In the data rows, the value 50 means zero.
Some points, each followed by its number:
tensor([83, 39, 31, 70, 36, 68, 48, 70, 32, 54, 44, 66, 43, 24, 38, 76, 43, 37, 38, 52, 67, 53, 50, 32, 69, 36, 22, 69, 81, 33, 65, 54, 50, 47, 60, 68, 27, 59, 47, 72, 69, 55, 44]) 0
tensor([16, 54, 61, 29, 49, 48, 38, 40, 71, 40, 54, 46, 52, 34, 41, 52, 40, 49, 59, 52, 41, 44, 49, 59, 38, 40, 74, 39, 22, 56, 39, 49, 46, 53, 24, 43, 55, 49, 54, 60, 50, 66, 51]) 1
tensor([47, 36, 70, 75, 29, 43, 87, 50, 68, 74, 67, 51, 41, 70, 87, 28, 77, 42, 53, 52, 45, 41, 30, 49, 21, 59, 28, 74, 60, 57, 56, 49, 35, 88, 57, 27, 76, 20, 69, 28, 48, 16, 51]) 2
tensor([90, 53, 33, 76, 43, 75, 59, 73, 65, 54, 63, 57, 45, 11, 67, 56, 51, 40, 49, 54, 33, 43, 78, 37, 77, 63,  0, 71, 69, 53, 49, 44, 47, 45, 42, 66, 34, 45, 68,  0, 49, 65, 53]) 3
tensor([16, 65, 55, 32, 67, 36, 64, 38, 58, 35, 53, 37, 57, 67, 58, 37, 41, 72, 60, 49, 19, 28, 60, 47, 30, 32, 99, 18, 25, 52, 35, 45, 58, 43, 25, 35, 45, 53, 50, 57, 38, 58, 66]) 4
tensor([73, 49, 43, 99, 38, 94, 50, 77, 31, 50, 54, 52, 48, 64, 44, 47, 45, 44, 48, 43, 46, 39, 43, 28, 56, 42,  0, 42, 87, 31, 61, 52, 65, 56, 78, 35, 50, 62, 50,  0, 25, 55, 78]) 5
tensor([78, 30, 40, 82, 41, 64, 49, 68, 64, 45, 51, 46, 57, 45, 25, 21, 39, 70, 43, 53, 28, 49, 26, 13, 61, 12, 23, 33, 59, 43,  1, 47, 57, 19, 43, 47, 29, 76, 57,  0, 37, 99, 48]) 6
tensor([60, 21, 53, 31, 40, 50, 59, 53, 37, 54, 39, 57, 56, 61, 46, 61, 58, 34, 44, 46, 68, 59, 40, 51, 49, 34, 40, 39, 68, 58, 69, 52, 55, 53, 69, 48, 46, 63, 36, 66, 44, 29, 41]) 7
tensor([70, 44, 34, 92, 27, 79, 44, 74, 21, 52, 50, 49, 46, 41, 48, 51, 46, 36, 38, 50, 56, 42, 33, 34, 63, 28,  0, 46, 53, 64, 74, 55, 50, 57, 62, 48, 54, 59, 51,  0, 50, 48, 71]) 8
tensor([ 0, 57, 57,  8, 78, 38, 64, 25, 45, 32, 55, 26, 65, 74, 24, 37, 26, 99, 65, 54, 18, 36, 59, 64, 42, 29, 83,  4, 26, 33,  0, 48, 80, 27, 24, 39, 27, 77, 37, 85, 35, 99, 55]) 9
tensor([27, 87, 35,  4, 70,  0, 18, 33, 38, 39, 21, 47, 63, 75, 15, 50, 60, 67, 49, 60, 57, 71, 79, 89, 52, 99, 90, 43, 14, 64, 66, 49, 51, 53, 48, 20, 70, 33, 13, 99, 46, 42, 52]) 10
tensor([49, 94, 40,  0, 79,  0,  6, 39, 28, 36, 33, 35, 70, 69, 37, 55, 48, 36, 29, 46, 67, 56, 79, 75, 58, 99, 99, 42, 20, 61, 96, 48, 51, 52, 49, 17, 71, 48, 26, 47, 36, 25, 65]) 11
tensor([87, 49, 25, 91, 41, 77, 47, 68, 54, 53, 64, 63, 45,  5, 59, 54, 41, 34, 48, 49, 44, 44, 66, 38, 76, 62,  0, 98, 82, 42, 57, 49, 53, 60, 52, 65, 43, 43, 64, 16, 59, 64, 50]) 12
Which five points above are nearest to each new point by angle, seen from the average point of the numbered points? Their numbers follow each, nearest first.
tensor([81, 23, 56, 45, 37, 42, 73, 54, 75, 65, 51, 51, 42, 89, 66, 40, 78, 71, 47, 36, 33, 58, 35, 42, 36, 41, 24, 53, 87, 39, 28, 51, 49, 43, 68, 47, 65, 38, 47, 65, 45, 52, 43]) 2 7 6 5 0
tensor([79, 59, 32, 88, 37, 71, 47, 76, 44, 55, 65, 72, 58, 11, 40, 68, 32, 27, 40, 58, 55, 44, 64, 20, 77, 58,  0, 90, 81, 50, 57, 58, 52, 38, 46, 61, 42, 52, 68,  1, 50, 60, 47]) 12 3 0 8 5
tensor([57, 21, 54, 27, 40, 49, 47, 55, 50, 51, 39, 69, 54, 41, 28, 68, 48, 38, 50, 61, 71, 65, 36, 58, 59, 57, 70, 58, 52, 50, 62, 48, 37, 62, 51, 65, 56, 39, 44, 89, 47, 34, 33]) 7 0 10 1 11
tensor([75, 47, 41, 82, 35, 69, 46, 64, 37, 50, 59, 55, 42, 23, 55, 69, 44, 39, 43, 46, 50, 46, 36, 39, 68, 42,  9, 66, 55, 36, 53, 51, 49, 50, 52, 56, 38, 50, 61, 15, 54, 61, 53]) 12 3 8 0 5
tensor([73, 23, 65, 44, 31, 36, 71, 52, 48, 74, 64, 56, 27, 73, 78, 48, 85, 48, 49, 47, 53, 60, 50, 50, 43, 55, 16, 75, 90, 43, 58, 57, 35, 73, 72, 47, 76, 20, 59, 57, 51, 25, 47]) 2 7 12 0 3
tensor([ 4, 71, 67, 25, 99, 38, 39, 40, 36, 53, 28, 34, 59, 72, 33, 89, 36, 45, 38, 36, 46, 46, 46, 83, 48, 76, 96, 32, 29, 35,  7, 55, 65, 35, 29, 95, 16, 85, 51, 99, 76, 38, 21]) 9 1 10 4 11
tensor([83, 38, 49, 72, 33, 67, 49, 73, 53, 49, 49, 64, 48, 46, 38, 54, 53, 51, 50, 59, 39, 55, 37, 27, 67, 34,  0, 46, 71, 53, 41, 52, 46, 33, 47, 44, 45, 56, 47, 53, 22, 68, 51]) 6 5 0 8 3
tensor([40, 55, 58, 42, 46, 53, 50, 36, 56, 57, 59, 60, 47, 42, 70, 38, 63, 43, 52, 47, 62, 56, 31, 67, 44, 60, 63, 67, 35, 56, 62, 45, 37, 72, 54, 56, 57, 19, 56, 75, 64, 37, 45]) 2 1 10 7 11
tensor([85, 21, 55, 55, 35, 48, 61, 60, 44, 67, 55, 59, 38, 68, 72, 52, 73, 71, 48, 60, 45, 63, 45, 38, 48, 41, 22, 63, 95, 41, 38, 54, 42, 51, 71, 67, 59, 35, 55, 61, 51, 43, 43]) 2 7 0 12 3
tensor([68, 31, 71, 55, 31, 34, 64, 66, 32, 67, 59, 56, 42, 43, 96, 57, 71,  7, 43, 49, 67, 50, 38, 63, 57, 79, 39, 64, 58, 53, 69, 52, 14, 74, 49, 60, 70, 38, 84, 30, 46,  0, 48]) 2 7 12 3 8
tensor([48, 22, 55, 37, 42, 53, 63, 48, 24, 58, 51, 52, 47, 60, 38, 58, 53, 19, 46, 54, 63, 53, 27, 55, 44, 32, 36, 57, 62, 58, 74, 47, 62, 52, 70, 40, 69, 53, 45, 39, 21, 23, 40]) 7 2 8 5 0
tensor([30, 44, 49, 30, 48, 35, 30, 51, 40, 43, 51, 47, 50, 49, 33, 55, 37, 48, 40, 61, 56, 54, 61, 72, 53, 43, 85, 37, 34, 51, 55, 46, 46, 39, 51, 39, 69, 49, 55, 21, 51, 51, 56]) 11 1 10 4 9
tensor([29, 87, 63, 30, 73, 61, 21, 35, 43, 44, 46, 48, 50, 13, 62, 70, 37, 23, 44, 47, 84, 53, 61, 53, 68, 57, 97, 52, 13, 68, 90, 36, 42, 62, 60, 91, 47, 35, 57, 72, 88, 28, 45]) 11 1 10 7 0
tensor([37, 38, 49, 37, 44, 53, 71, 40, 46, 45, 51, 46, 61, 83, 53, 30, 57, 99, 57, 50, 22, 53, 13, 60, 45, 34, 53, 49, 49, 28,  9, 50, 63, 29, 48, 42, 61, 46, 33, 65, 53, 79, 46]) 9 4 6 1 10
tensor([74, 37, 31, 99, 23, 92, 52, 73, 15, 50, 47, 48, 44, 47, 52, 53, 48, 40, 46, 45, 57, 43, 36, 39, 60, 28,  5, 28, 53, 62, 76, 50, 52, 47, 66, 49, 33, 57, 46,  0, 43, 42, 79]) 8 5 3 12 0
tensor([13, 54, 75, 30, 53, 48, 24, 48, 44, 30, 54, 48, 54, 21, 49, 49, 37, 40, 53, 55, 43, 41, 54, 45, 38, 38, 77, 28, 18, 68, 49, 44, 40, 49, 10, 53, 49, 57, 59, 69, 58, 63, 55]) 1 4 9 10 11
tensor([20, 45, 25,  0, 59, 29, 45, 31, 60, 54, 50, 33, 56, 65, 34, 38, 51, 61, 30, 52, 59, 58, 63, 86, 50, 49, 78, 54, 30, 50, 29, 47, 55, 38, 59, 24, 69, 54, 45, 56, 29, 70, 48]) 10 9 1 11 4
tensor([99, 24, 44, 80, 43, 47, 58, 50, 90, 69, 47, 50, 46, 62, 45, 41, 58, 78, 38, 53, 57, 67, 38,  0, 42, 17, 32, 61, 92, 32,  0, 64, 54, 40, 73, 66, 54, 69, 56, 65, 26, 84, 28]) 6 0 5 12 3
tensor([81, 49, 40, 99, 36, 99, 50, 87, 31, 48, 58, 52, 41, 65, 44, 52, 43, 44, 47, 47, 39, 36, 45, 35, 54, 44,  0, 42, 90, 44, 62, 52, 67, 39, 73, 30, 46, 76, 49,  0, 21, 63, 85]) 5 8 12 3 6
